In the data rows, the value 128 means zero.
Here are some points, one per row:
[170 226 132 130 169 128 133  81 132 174 161 143 134 119 107 110 164  97 137 110 136 100 179 115 200 124 127 110 116  95 173 130 110 124  92  93 132 115 143 176 146 117  71 158  77 155]
[110 148 136 153 119 174  85  95 164  58 101 137  86 184  98 108 179 115 131 103 150 153 126 105 132 124 115 110 136  92 104 194 126  97 122 145  80 162 133  96 136 130 177  90 104 110]
[171 123 128 194  54 126 126 111 101 108  70  80 107 163 165  85  85 144 146 116  86 131 167 131  89  90 141 156 131 138 131  96 122 144 101  85 127 144 121 100 166 154  43 142 111 129]
[ 75  77 158 159 126  45  90  50 182 148 139 102 152 118 146 135 183 171 116 152 152 175 134 132 126 144  90 135 133 167 159 125 118 104 126 146 192 111 160  84 120 130  89 118 145 159]
[128 187 130  84 113  63 155 144 101 111  93 100 168 134 181 150 140 128 139  76 124 153 124 158 115  84 167 163  94 148  92 144  64  76 119 121 143  71 156 160  99 112 158  92 168  99]
[141 111 120 152 100  64 121 134 154 159 153 162 118  83 101  42  96 105 159  80  89 121 126 104 148 170  99 123 163  94  91 130 112 161 107 148 147 121 138 106 123  65 129 122 171  49]
[157 143 122  99 145 117 161  94 163  82  84 139 154 109 108 115 164 117 115 130  97  93 101 218 134 101  86  64 140 105 107  91 126 148 168 156 141 157 112 172 138 189  93 141 204 121]
[ 86 143 141 111 117 130 105 127 153 105 147  82 147 162 116  79  98  74 173 161 108 143  92 131 132  65  98 168 121 147  67 126 143 151 137 154 142 138 137 156 138  98 116 179 113 198]
[149  74 144  89  41 150 104 110 135 137 133 159 119 166 148 106 119 118 144 110 170 140 144 158 137 172 156 102  95 104 136  71 106 130 141 168 140 128 129 150  82 146 153 132 104 129]
[156 160  68 165 135 175 108  90 138 156  90 137 175 143  96 159 133 137 138 152 153 133 111 168 142 140 162 151 176 173 112  55  94 115 115 196 114 110 137 110 139  97 161 141 100 110]
[159  77 110 122 117 148 132 121  85  65 149  99 125 147  96 132 114 118 103 145 139  91  94 113 158 175  99 117 143 190 107 188 100  96  80 116 162 102  99 163 195 138 131  98 139 152]
[ 40 130 165 111 111 139 105 142  77 112 120 158 159 144 163 106 142 148  83  49 157  92 171 120 144 127 144 107 169 161 110 142 185 134  74 163 140 157 127 172  99 141  98 181 118 107]
[ 88 143 178  91 175 154 182  93 105 106 177 100  98 169 127  83 115 128 136 143 115 172 125 119 142 111 118 124 121 140 186  74 105 121 149 131 120 106  65 138 151  77 149 121 121  68]
[ 93 116  67 101 197 117 136 128  86 166 124 110 120 164 102 128 158 200 141  90  43  83 110  94 123 117 132 112 125 139 110  87 112 155  89 128 133 151 147  87 145 166 188 153 143 158]
[119 140 143 206 110 139 199  87  91 183 139 112  83 110 158 130 165  80 129  90 173 140  53 143  76 130 104 155 163  82 101 134 187  85 109 104 136 123 129 135 134 163 171 162 141 139]
[140 130 184 125 104 144 107  79  96 135  99 177 101  86 106 165 102 136 132 154 132  86 189 108  74  90  88 162  82 123 163 159 105 102 127 161 165 184 147 142 180 118 186 151 168 112]
[149 196 111 116 106 102 120  99 152 108 173 102 133  93 128 146 122 141 142 106 189 119 127 134  72 113 150  97 132 176 112 185 126 227 128 144  99 132 173 119 142 103 147 143 113 139]
[141 129 121 124  98 130 119 174 126 123 126 118  94  54 105 131 176 133  61 114  87 175 164 156 136 114 128 168 200 129 170 119 107 107  98 164  71 120 122 129 155 112 113 127 126 153]
[108 101  99 165 152 134 135 104  83  78 176 130 106  97  85 143 123 111 161  86 110 147 159 142 132 169 192 118 122 143 123 145  99 129 220 112 168 107 177 130 109 169 107 153 122 135]
[124 145 102 113 154  93 141 161  93 136  98  87 118 111 157 127  76 149 141 114 183 203 129 142 198 131 115 130 116 108 151 150 163 138 169 175 116 199 156 104 202 186 132 106 115 103]
[165 130 157  87 130  89  97 158 153 153 138 133 144 187 142 122 117 169 142 121 108  74  83 132 123 169 120 220 198  92 163 178 110 105 196 126 131 127 140 160 146 152 136 157  95 135]
[127 187 154 175  96 149 101 138 118 161 127  88 150 125  92 168 121 158 159 164  73 130 121 166 188 139 120 116 105 158 146 193 155 117 118 100 141 150  83 109  42 139 133 155 142  67]
[104 112 129 183 149 129 146 146 125 145 153 139 158 116 131 143  54 121 132 126 106 122 190 143 157 118 145 134 102 112  75 136 122  71 121 165  85 145 118 128 123 117 147 111 161 223]
[115 163  73 116  91  70 172 141 133 133 114  73  59 134  95 138 145 110 117 162 134  80 152 119 122 168 171 145 111 112 140 117 172 153 126 182 180 152  48 151 100 106 140  90 115 152]
[129 142 107  78 108 121  96 118 143 118 111 122 124  52  99  91  89 114 141  91  87 132  78  97  92 113  96 104 115 162 196 114 162  70 107 113 109 128 155 143  65 161 144  72  72 152]
[ 91 121 105 165 149 152 185 135 187  90  57 141 123 112 163  69 119 135 115 186 125  71 137 114 121 130 145 132  98 102 157 169 141 113 147 150 103  44 156  91 123 136 118 150 101  98]
[ 98 158 139 128 136 176 103 189 178 127  98 142 110 155 112 197 149  72 132 125  90 176 137  67 112 160 127 132 122 117 101 104 134 141 125 139 189 134 183 160 164 140  89  93 141 100]
[147  96 153 170 176 115 133 168 172 155 127 104 133 185 118 113 135  72 161  99 150 102 128 156  77 148 163 110 113 170 199 139  95 144  93 128  66 184 128 150 112 151 136 119 173 136]
[130  98 136 117  89 136 199 109 119 144  74 123 168 149 124 161 168 136 157  98 109 160 172 114 128 159  51 112 123 116  93 173  87 186 159 101  88 127  93 132 108 110 133 108  72 154]
[ 97 143 100 101 126 120 135 111  93 118  82 174 122 175  66 126  81 108  48 161 151 181 108 145 126 144 135 162 128  95 170 135 124 180 110  52 123 139 165 122  86  96 128 150 184 162]
[130 134  69 144 126 106 128 172 116 142 117 183 139 144 176 152 111 131 141 146 109 171  90 112  86 128 127  20 141 135 162 151 115  83 144 135 159 146  90 137 152  63 109 200 100 161]
[129 127 114 121 147 185 136 191  99 186 121  86 140  97 102  59 141 149  93 144 173 114 114 153  85 155  88 135  76 142  80 132  87 109 147 126 151 169 163 134 108  87  94 112 104 112]
[113 114 157  97  80 135 174 124 125 208 146 157  86 157 144 157 114  72  90 149 111  85 103 116 189  84 128 100 133 208 122 135 124 140 155 141 102 107 189  93 144 145 107  99 121 124]
[135 121  70 121 133  63  67 125 113 138 139 136 166 150 110 144 138  54  93 121 160 110 176 122 107 120  77 143  86 149 102 100 174  91 170  88  82  94  88 102 153 149 136 152 112  80]
[101 127 103 137  96 182 117 172 110 115 151 161 122 125 142 138 197 156 199  85 177  84 123 130 141  80  94 152 129 140 188 113 151 153 181 114 130 114 110  94 128  81  92  91 193 161]
[184 163 117  68 119 164 133 120 163 159 173 144  89 148 144  77 155 180 105 147 104 172 183 109  93 166 150 120 121 166  92 151 178  91 156 122 102 111 130 131 120 135 128 149 190 143]
[130 132 120 131  70 118 174 154 112  83 184  86 211 142 136 140 152 129 141 200 145 106 147  83 128 129 143  88 174  79 147  97 141  88 106  87 112 171 200 129 132 130 151 109 145 109]
[ 85 156 172 142 134 110  81 129 112 102 171 161 112 120 189 145 141 136  99 145  66  93  96 215 107 180 151 127  89 102 110 104 132 147 124  93  98 153 130 104 168  95 128  69  79 136]
[156 114  87 136 170 164  91 106 132 149 153 127 149 127 195 101 117  99  80 140 121 125 160 127 132  51 141 125 190 105 129 160  99 167 146 117 209 159 101 119  79 135 162  62 114 120]
[135  91 172 112 120 124 138 127 149 156  96 171 198  89  74 104 154 136 132 133 141 148  91  98 142  93 249 140 111 146 105 138 153 125 134  85 141 154  70 118 198 133 128 114 114 123]
[157  94 145 174 184 115 173 131 141 105 140 141 147 121 121 171 106 160  92 126  97 146 128 102 116 123 110 159 144 174 128  85 192 166 168 129 118 142 151 206  96  97 149 118  90 102]
[101  86 126  79 136 129 163 169 186  96 194 123  90 109  91 184 106 136 136 128 142 126 129 165 108  71 131 152 147 106 106 124  89 110  94 102 136 158 102  85 104 153 110 194  83  83]
[122 121 128 148 142 104  70 123 144 122  89 127  35 124 149 144 114 187 156 149 187 104 113  99 175 102 135 102 148 128  67  94  99 101 146  69  87 147 129 189 100  99 116 114 147 129]
[101 122 124 114 156 108 118 131  53 144 144 195 125 113 128 122 137 124 202 220 147 152 128 121  78 134 123 141 161 137 107 146 107 156  81 151  85  86 106 160 114 198  93  92 133 112]
[143  70 124  70 164 163  90  89 104 139  95  49 143  81 174 174 138  80 142 136 104 121 101  92 145 165 160 139 124  95 135 146 146 150 123 143  74 135 129 123 117  74 105 178 162 122]
[118 193 169 154 126 143 116 138 126 116 151 110 164 107 133 146  77 131  60 103 148 116  92  41 107 155 121 113 138 116 122  94  72 151 175 147 115 118  54  89 108 183 114 135 159 151]
[153  83 155 169 117 122  75 190 100 156 137  81 117 139  87 132 153 158  88 129 125 146 119 140 124  62 146  67  88  64 150 126 123 170 117 153 129  44 141 168 136 139 169 151 125 133]
[180 117 140 108 165 130 143 100 112 125 136 130 133 183  89 179  76 156 140  93 141 124 106 141 100 105 133 108 118  79 106 140 194 100  99 163 132  96 135  81 109  99  55  70 127 126]
[126 140 177  96 166 152 123 174 162 138  78 104 125  99 138 128  87 124 164 128 162 120 179 172 126 171 111  88 183 155 131 105 168 147 103  68 167  59 121  91 153 128 192 134 128 157]
[224 133 167 134 164  97 141 174  85  63 127 164 116 119 156 115 180 100 134 150 133 147 113 109 175 128 115 155 100 156 108 102 126 135 103 158 154 151 137  59  82 131 151 172 114 161]
[137 109  67 131 120 167 136 125 185 121 175 162 151 110 188 157 107 162 122 105 138 150  96 127 164 139 120 173  45 112 140 129 130 158  59 110 140 114 117 158 159 161 146 135 145 122]
These points spread out most along one direction. Take the direction at right angles to it along which they spread out most. Go by this last direction. How far along it is each point below, from 0 to 99? The average is 50, and the first point in the table lies past the average. One standard deviation of the points above along it is 16.
[149  74 144  89  41 150 104 110 135 137 133 159 119 166 148 106 119 118 144 110 170 140 144 158 137 172 156 102  95 104 136  71 106 130 141 168 140 128 129 150  82 146 153 132 104 129] 52
[159  77 110 122 117 148 132 121  85  65 149  99 125 147  96 132 114 118 103 145 139  91  94 113 158 175  99 117 143 190 107 188 100  96  80 116 162 102  99 163 195 138 131  98 139 152] 28
[129 142 107  78 108 121  96 118 143 118 111 122 124  52  99  91  89 114 141  91  87 132  78  97  92 113  96 104 115 162 196 114 162  70 107 113 109 128 155 143  65 161 144  72  72 152] 75
[ 97 143 100 101 126 120 135 111  93 118  82 174 122 175  66 126  81 108  48 161 151 181 108 145 126 144 135 162 128  95 170 135 124 180 110  52 123 139 165 122  86  96 128 150 184 162] 54
[165 130 157  87 130  89  97 158 153 153 138 133 144 187 142 122 117 169 142 121 108  74  83 132 123 169 120 220 198  92 163 178 110 105 196 126 131 127 140 160 146 152 136 157  95 135] 56
[126 140 177  96 166 152 123 174 162 138  78 104 125  99 138 128  87 124 164 128 162 120 179 172 126 171 111  88 183 155 131 105 168 147 103  68 167  59 121  91 153 128 192 134 128 157] 72
[ 91 121 105 165 149 152 185 135 187  90  57 141 123 112 163  69 119 135 115 186 125  71 137 114 121 130 145 132  98 102 157 169 141 113 147 150 103  44 156  91 123 136 118 150 101  98] 59
[ 75  77 158 159 126  45  90  50 182 148 139 102 152 118 146 135 183 171 116 152 152 175 134 132 126 144  90 135 133 167 159 125 118 104 126 146 192 111 160  84 120 130  89 118 145 159] 45
[156 114  87 136 170 164  91 106 132 149 153 127 149 127 195 101 117  99  80 140 121 125 160 127 132  51 141 125 190 105 129 160  99 167 146 117 209 159 101 119  79 135 162  62 114 120] 66
[153  83 155 169 117 122  75 190 100 156 137  81 117 139  87 132 153 158  88 129 125 146 119 140 124  62 146  67  88  64 150 126 123 170 117 153 129  44 141 168 136 139 169 151 125 133] 49
[130 132 120 131  70 118 174 154 112  83 184  86 211 142 136 140 152 129 141 200 145 106 147  83 128 129 143  88 174  79 147  97 141  88 106  87 112 171 200 129 132 130 151 109 145 109] 31
[ 98 158 139 128 136 176 103 189 178 127  98 142 110 155 112 197 149  72 132 125  90 176 137  67 112 160 127 132 122 117 101 104 134 141 125 139 189 134 183 160 164 140  89  93 141 100] 44
